In the data rows, the value 128 means zero.
Here are some points, each followed by its number:
[134 156  40  72 114 177  96 177  74 142 156 118] 0
[111 135  98  35 112 235  92 131  97 139 136 107] 1
[ 43 121 115   0 113 111 186 117 148 142 158  97] 2
[ 67 111 177   0 117  78 139 112 147 131 107  85] 3
[ 91 124 125   7 129  50 131 165 112 138 122  95] 4
[207 145 123 188 145  51  93 136  95 115 102 173] 5
[ 52 156  33   4 121 149 186 125 131 153 164 108] 6
[ 42 107 155   0  99  69 173 111 173 134 151  78] 7
[138 118 195 116 143   0 151 119 151 111  97 147] 8
[168  91 224 109 121  62  98  87 157 104 117 138] 9
[199 146 114 185 155  77  90 147  83 119 107 181] 10
[184  93 252 124 128  53  73  76 151  95  85 134] 11
[199 108 209 148 140  25  72 131 118 105  99 155] 12
[101 147  47  24  99 252 121 135 113 149 176 113] 13
[153 116 192 128 152   0 145 119 149 113  91 147] 14
[199 160  72 176 141  77 115 137 111 128 143 188] 15
[125 108 129  25  92 127  87 175 117 132 166  90] 16
[212 138 118 199 161  79  81 146  81 115 101 172] 17
[ 87 133 118   3 110  24 149 159 133 141 133  99] 18
[ 88 162   5  40 131 112 157 184  97 162 157 117] 19
[ 40 109 172   0 107  62 178 106 152 127 128  83] 20
[136 144  60  84 117 166  94 183  73 139 146 115] 21
[ 70 109 153   0 102  62 153  99 174 138 136  70] 22
[ 40 132 135   0  99  84 183 104 173 133 157 101] 23
[169  94 234 110 117  55  88  81 167 102 113 136] 24
[ 71 110 170   0 118  87 140 117 143 133 108  85] 25
[ 33 126 125   0  88  67 184 109 186 138 172  84] 26
[208 105 206 158 138   7  69 128 128 103 102 147] 27
[ 70 152  38  25 132 145 174 124 126 149 150 105] 28
[206 125 125 203 167  78  86 158  75 115 103 171] 29
[147 104 240  96 162   0 126  64 161 110  59 138] 30
[176 130 118 153 136 129 101  95 144 120 141 154] 31
[194 153  87 174 145  95 102 149  97 127 132 186] 32
[106  96 225  80 136   0 172  77 182 107 106 133] 33
[ 41 114 145   0  96  70 176 109 166 135 150  80] 34
[ 59 111 172   0 107  64 158 105 160 133 120  82] 35
[125 139  75  41 105 229  98 123 119 145 151 103] 36
[194 148  91 181 140  75  95 149 100 119 133 171] 37
[101 123  89  40 111 223 112 137  97 135 152  97] 38
[208 136 105 198 157  78  80 148  98 123 120 166] 39
[ 61 159  68   4 112 115 173 120 133 150 132 111] 40
[214 146 113 185 152  75  81 142  97 126 105 178] 41
[201 142 108 187 150  50 106 138 100 122 120 175] 42
[206 161  81 181 139  77  99 131 117 126 135 180] 43
[ 56 145  45   6 130 151 174 129 136 157 162 105] 44
[115 154  48  36 102 243 115 128 125 148 172 119] 45
[ 60 167  17   0 120 157 191 118 138 160 169 119] 46
[173 147  83 184 188   0 129 145 109 134 102 169] 47
[208 135 107 200 162  93  83 156  89 119 117 176] 48
[201  91 255 142 132   0  58 131 112  98  61 143] 49
[202 137 115 190 156  73  92 150  78 116 106 173] 50
[106 132  81  39 119 247 107 141  83 135 145 109] 51
[ 86 138 120   3 103   8 146 148 137 136 131  91] 52
[ 45 109 142   0 107  84 177 111 155 139 147  82] 53
[206 119 176 150 124   7  86 120 142 108 123 152] 54
[137 152   7  73 112 194 104 190  88 152 186 119] 55
[166 108 177 135 168   0 126 130 135 116  94 143] 56
[ 63 108 153   0 102  68 156 102 176 137 139  69] 57
[215 134 135 193 162  70  75 150  70 117  82 174] 58
[184  88 254 119 144  52  82  73 136  95  80 140] 59
New points follow, each followed by the numbers of its two nearest points above by angle, seen from the average point of the numbered points, smallest number first.
[212 133 145 193 163  62  69 145  73 117  78 170] 17 58
[105 100 243  75 136   0 170  75 166 102  82 137] 30 33
[ 92 133 102   2 110  34 147 155 140 148 142  92] 18 52
[133 124 130  18  80 108  91 151 127 132 155  89] 4 16
[204 142  93 190 163 107  85 153  81 121 121 176] 32 48
[188 120 168 137 122  16  97 136 134 110 132 158] 27 54
[ 58 110 168   0 109  79 152 105 163 136 126  79] 35 57
[154 146 119 166 174   0 137 145 103 128  83 171] 42 47
[124  86 255  91 158   0 148  83 156 105  64 140] 30 33
[196 103 202 146 133   0  91 133 124 101 109 149] 12 27
[159 104 221 125 166   0 136 119 128 106  64 144] 14 56
[ 39 129 113   0  88  71 191 107 190 141 179  90] 23 26
[135 148  62  73 118 169 103 183  58 135 137 122] 0 21
[ 55 158  49   5 119 139 180 120 134 152 151 111] 6 44
[208 134 108 192 151  74  82 149  98 124 117 164] 39 48
[140  84 242  99 157   0 135  76 180 111  81 126] 30 33
[131  96 254  91 151   0 135  62 171 103  68 127] 30 33
[ 99 141  51  22 100 255 119 142 108 147 176 111] 13 45
[201 136 102 188 159  97  90 157  79 123 117 175] 10 48
[177  71 255 122 127  44  68  85 156  93  86 121] 11 59
[196 135 109 189 157  87  91 160  92 123 124 182] 39 48
[ 72 174   8  12 118 153 178 109 158 158 177 113] 6 46
[160 110 202 122 161   0 137 117 133 110  77 146] 14 56
[112 116 199  81 140   0 175  68 191 109 120 149] 8 33
[133 110 206  94 144   0 160  62 190 113 102 139] 30 33
[ 90 152  13  52 142 106 159 187  86 159 151 113] 19 28
[ 94 148  53  28  98 239 130 138 109 142 175 119] 13 45
[179 120 145 155 143 108 103 101 122 115 112 156] 17 31
[134 162  32  60 115 203  99 180  71 147 155 127] 0 21
[ 46 155  36   0 114 148 190 132 130 155 162 110] 6 44
[204  97 216 138 141  32  63 141 112 109  91 149] 12 49
[192 136  97 192 148  73 101 147 103 118 139 166] 37 39
[185  87 234 121 134  60  82  79 156 102 101 131] 9 11
[196 163  66 180 136  83 111 144 126 132 155 190] 15 43
[125 105 204  78 145   0 157  71 181 117 103 135] 30 33
[122 148  91 135 165  40 187  89 156 129 133 172] 15 47
[ 81 157   0  41 130  96 171 180 110 160 178 106] 19 28
[ 88 159   3  42 134 118 158 183 102 160 165 113] 19 28
[171 136 110 178 178   0 124 143 110 129  89 158] 42 47
[185  98 250 109 115  42  80  67 177 102  96 136] 9 24
[160  99 191 137 167   0 130 138 140 116  93 143] 14 56
[134 161  47  61 108 179  98 179  68 146 142 124] 0 21
[136 152  40  67 113 186  94 187  77 148 157 121] 0 21
[115 102 223  80 144   0 161  67 180 109 100 135] 30 33
[ 75 130 107   5 113  31 158 165 130 138 149  98] 18 52
[153 112 200 123 154   0 139 119 138 113  81 144] 8 14
[ 64 142  63   0 130 160 166 136 112 158 130 106] 28 44
[ 85 146  54  21 101 249 137 145  99 136 178 123] 13 45
[111 105 189  70 137   0 166  85 183 123 122 140] 8 33
[ 87 170   0  41 125  94 173 172 108 161 166 118] 19 28
[195 102 212 142 125   0  76 127 128 104 104 140] 12 27
[174  88 255 118 126  43  78  79 150  94  85 134] 11 59
[ 78 117 124   7 125  27 164 162 124 132 143  96] 18 52
[200 109 247 149 135   0  78 115 104  92  62 153] 12 49
[130 156  41  63 108 183 106 184  68 146 152 125] 0 21
